In the data rows, 128 means zero.
Some points, each followed by its number:
[ 78 152 205 140  84  76 150 121 166 120 135 112 115 188 143 141] 0
[156 118  63 134 117  83  87  75 108 140 151 118 128 182  92  57] 1
[162 145 113 164 196 108 113 119 157 115 108 121 119 104 153 193] 2
[ 43 175   0 164 255 132 144 151 135  53 172  28  98 111 114  75] 3
[194 154 129 137  58 110 158  90  77 134 150 144  17 205 181  68] 4
[140 146  80 144 205 175  82 111 152 105 110 160 158  90 131 104] 5
[178 143 117 131 152 120 102 136 146 115 106 134 140 113 126 159] 6
[119 142  81 154  94 150 110 104 162  56 183 138 148 137 107 140] 7
[150 188 107 182 202 154  75 138 104 120 204 134 101  80 144 178] 8
[135  89 176  75 123 206 141 180 157 144  74 153 115  69  52 116] 9
[160 159 127 196 200 146 101 141 126 135 172 129 107 110 139 153] 10
[ 95 140 193 169  99  88 143 112 133 118 147 156 103 148 161 128] 11
[106 128 173  91  65 104 115 148 102 206 126 119  77 255 194  48] 12
[166 176 119 152 161  99 110 126 138 121  87 105 157 103 148 165] 13
[194 142 100 165 149 126 105 119 163 116  76 123 148  80 122 197] 14
[117 109 181 103 162 140 112 134 131 177  94 181 140 108 134 141] 15
[130 131 137 167 115 111 122  98 159  63 147 140 142  75 127 168] 16
[ 44  93 216  45 145 152 123 201 130 187  84 153 200 157 191 179] 17
[120 181 119 243 230 130  77 173 123 155 177 112 130  88  81 139] 18
[126  74 222  35 180 116 143 175 234 139  15  87 185  85 160 189] 19
[151 132  42 127 100 104 117 115 101 111 156 114 108 149 115 117] 20
[ 46 104 255  75 101  85 125 189  80 191 118 160  78 217 235  86] 21
[ 99 159 167 136  87 105 150 101 188 118 132 120 121 157 157 146] 22
[113  99 126  45 138  72 138  38  84 196 132 150 110 161 175 105] 23
[184 144 102 149  30 114 154  63  49 100 156 134  36 216 132  55] 24
[109 148 159 135 120 110 112 113 155 114 154 134 136 159 149 154] 25
[115 244 183 144 227 200 169 207 137  75 242 186 103  75  94 147] 26
[106 139 184 140  92 110 107  94 139 133 150 130 102 154 133 142] 27
[ 77  97 175  94  96 112 110 118  86 189 129 140  94 176 221  78] 28
[129 151 126 159 112 142  98  88 117 131 136 170 131 121 120  97] 29
[ 67 160 221 197  75  72 166 133 147 142  93 115 113 186 101 134] 30
[171 157 212 141 133  98 140 130 155  60  90 151  85 122 108 127] 31
[134 128  87 133 180 133  79 138  61 178 109 160 215  88 156 130] 32
[159 180  94 135  53 107 152  97  56 128 184 138  52 194 191  84] 33
[110 113 129  82 132 146 175 158 162  93 108 111 144 114 129 173] 34
[173 135 107 161  95  62 105 100 138 162 167  44 106 157 127  60] 35
[151  65  73 103 137 167 111 110 133 115 118 139 130  81 120 177] 36
Which point above is nearest to each new point by angle, seen from the average point of the numbered points? Its number follows each.
[119 181 148 160 107 116  86  77 142 191 138  69 179 140 134  91] : 35
[141 142 171 146 152 144  97 135  97 136 146 157  80 102 117 150] : 8
[133 160  77 157 133 184 114 125 142 145 180 127 175 113 125  92] : 5
[137 146 126 117 135 194 137 139 123 150 135 128 126  53  31 107] : 9
[105 165 166 233  25 132  88 100 120  52  86 173  64 167 131 125] : 11
[127 144 116 145 131 157 106 142 142 153 151 127 169 106 133 113] : 32
[119 137 205 148  84  97 124 113 141 158 114 114 134 144 119 102] : 30
[132 116 153 109 173 128  90 101 198 165  58 176 104 154 128 110] : 15
[104 192 155 134 167 138 161 172 156  80 163 143 138 135 115 126] : 26
[143 131  35 148  99 147 115 111  96 116 188 102 120 132 134  99] : 20
[107  37 216  85  76  88 104 208  80 171 107 102 186  83 104  92] : 17
[ 86 120 144 123 109 178 139 166 123 190 143  98 150 106 100  87] : 9
[149 139 123 162 117 113 117  85 108 107 120 144  75 152 142 105] : 24
[101 104 162 122 165 157 138 145 137 148 114 136 130  98  74 158] : 9
[110 153 217 160 165 163 145 155 109 168 124 170 181 152 183 110] : 17
[116 118 193  72  59 104 188 154  91 167 146 139 113 154 111 133] : 21
[116 118 231  47  36  29 181 106  72 131  99 126  62 211 185 145] : 21
[ 95 100 167 118 126 183 169 211 122 182 156  88 136  81  85  72] : 9
[ 81  65 128  91  68 114 126 170 154 143  50 119 187 169 114 112] : 17
